Where one turn sends some rows of the set: a few examples, then the rows asked:
kore: [  5  -4  19   6   9 -18 -15 -11 -55  11 -13 -14  -4  19  12  30  -1   6
 -17  29  12   1 -23 -19  14  16   3  -1  18 -14  13 -21 -16  13]
Zat: [-18   9  -9  39  13  -7  19  23 -38  14 -19  -1  18  31  -6   9  -4  16
   1  -7  25   0  11   9 -20 -25  17 -37 -12  -7  -7  -1  19  19]
reva: [-10  13  -8  34  14  -6  21  24 -29  30 -16   1  15  34 -12   5  -5  17
  -2 -10  25   9  10  13 -19 -24  13 -30 -12  -2  -5   7  20  15]
Rom: [  0  -5  20   6  15  26 -17 -10 -13 -14  40   6  12  20  20  -8  -7   2
   8 -20  10  24   3 -23  31 -14 -13  -8 -24   1 -14   2   3 -10]
Ful: [ 10  -8  15   9  12 -16 -13 -15 -46  11  -6 -10   0  18   7  30  -3   1
 -24  26  15  13 -24 -24  18  20   8  -2  29 -21   3 -14 -17  19]
Lureg: [ -6  -2  14  10  16  28 -15  -6  -2 -11  31  10  12  19  11  -8  -7   8
   9 -15   7  24   2 -26  38 -13 -18 -14 -24   7 -16  -2   3  -9]
gal: [ -4  -4  21   5  16  24 -16 -12 -13 -10  30   8  14  17  12  -8  -9   7
  13 -20   6  28   3 -22  27 -16 -19 -15 -25   3 -28   2   3  -8]
nokul: [ -8  10 -20   1  23   1  22 -22 -37  14   9  34   9  37  32 -13  11 -11
  10   2  36  34  -2   8  22  -7  -2  -8   8   7  -9  -5   5  31]
sasuz: [ 17   3  -6  20  14   8  16   9 -27  -6  31 -10  21 -13 -23  11   0  -5
   1  -7  14  17  -3  28   1  -9  20  -4  26  -4  -6 -31  -8   7]
fub: [ -4  -2  14   8  11  33 -13 -12  -2 -14  25   7   8  19  10 -12  -7   7
  11 -18   5  24   1 -20  33  -9 -20 -12 -24   6 -13  -3   2 -12]
Pova: [ 11  -6  17   9  11 -14 -16 -18 -48  11  -8  -9  -5  21  17  31  -5   5
 -15  22  15   6 -22 -25  13  17  -4  -6  29 -21   9 -24 -15  11]
muvo: [ -4 -11  15   7  18  27 -11 -11 -13 -12  34  19  10  21  18  -9  -5  12
   7 -12   6  25   6 -29  27 -12 -22  -8 -20   2 -21   3  -4  -7]
Pumuf: [ -6   9  -6  44  13  -9  19  22 -31  23 -18  -9  11  27 -15  11  -8  17
  -1  -8  16   3  12  12 -13 -19  15 -39 -16  -1  -3   0  14  25]
kep: [ -3  12  -1  40  10  -4  24  26 -33  16 -13  -2  17  31 -18   7  -8  22
   0 -11  16  10   6  13 -20 -17  12 -38 -16  -4  -7   2  18  19]
deg: [ -1  -2 -19  -5  22  -1 -29  28 -31   0   4  -8  23  31  27   3  19  19
 -16   1  39   4 -23  -1  31   7   8 -13  -2  13  21 -19  19 -11]
piba: [  4 -11  17  12  13 -14 -15 -15 -48  11  -9 -14  -2  23  19  30 -10   2
 -16  24   7   4 -21 -25  18  17   5   1  26 -19  11 -21 -13  10]
Ritaz: [ -7  -7  12  11  17  23 -12 -13 -12  -6  30  12   9  25   8 -10  -5   9
  11 -24   5  26   0 -27  30 -14 -18  -8 -27  -2 -27   1   0  -8]
Mene: [ 12  -2  13   2  12 -14 -15 -16 -51  12  -9 -12  -7  17   9  28  -2   8
 -14  20  12   3 -19 -18  16  15   8  -3  33 -19  13 -23 -18  22]
lel: [ -8   8 -12   2  18   4  30 -23 -38   4  16  31  13  32  30  -5   4  -3
   9   2  46  35  -7  11  21  -9  -6 -13  11   5 -10  -4   4  38]
tave: [-15  10 -10  39  12  -5  22  25 -35  20 -20  -2  14  34  -6   8  -6  13
   3  -8  24   5  10   9 -21 -15  15 -36 -11  -6  -7  -5  23  23]
Nupa: [ -2  -7 -14  -4  24  -4 -29  32 -30   7  12 -14  28  33  30  -3  11  20
 -14  -1  41  12 -21  -3  32   0  11 -16  -3   7  24 -15  13 -10]
rabuk: [ -9  12  -2  39  15 -11  16  24 -26  25 -19  -2  17  28 -12  13  -4  17
  -4  -7  19   3  12   8 -24 -16  14 -34 -14   1  -3   1  18  22]
palef: [ 19  14  -3  18  10  11  13  16 -24  -2  25 -13  31 -15 -21   7   4  -5
   4   6  12  21  -5  24   0  -7  23   0  18  -4  -7 -30  -8   1]
sus: [  2   1 -15  -1  21  -5 -25  29 -27   5   9 -23  28  24  30   6  11  20
 -13   3  38  10 -29  -2  37   0  14 -10  -6   6  23 -18  21 -10]
Pid: [  9  -9  16   7  14 -14 -14 -20 -50   6  -8 -14   0  18   6  35  -1   1
 -18  24  17  10 -22 -20  20  17   6   2  27 -20   0 -22 -16  15]
zukol: [ -3  11 -12   7  16   1  26 -26 -35  15  13  31   9  35  30 -11   7  -1
  13   0  38  31  -8  18  21  -4  -1  -7  11   2 -12   3   5  37]
lof: [ 18  13  -5  19   9  10  13  12 -32  -3  26 -13  25 -19 -17  11   2  -6
  -2  -8  10  13  -1  23   5 -11  21   3  21  -1  -1 -30 -15  -1]

Pova goes to rabuk
Pumuf goes to Ritaz
Where do these go?
Mene goes to reva
kep goes to muvo
nokul goes to sus
deg goes to palef
tave goes to Lureg
lof goes to zukol
Zat goes to fub

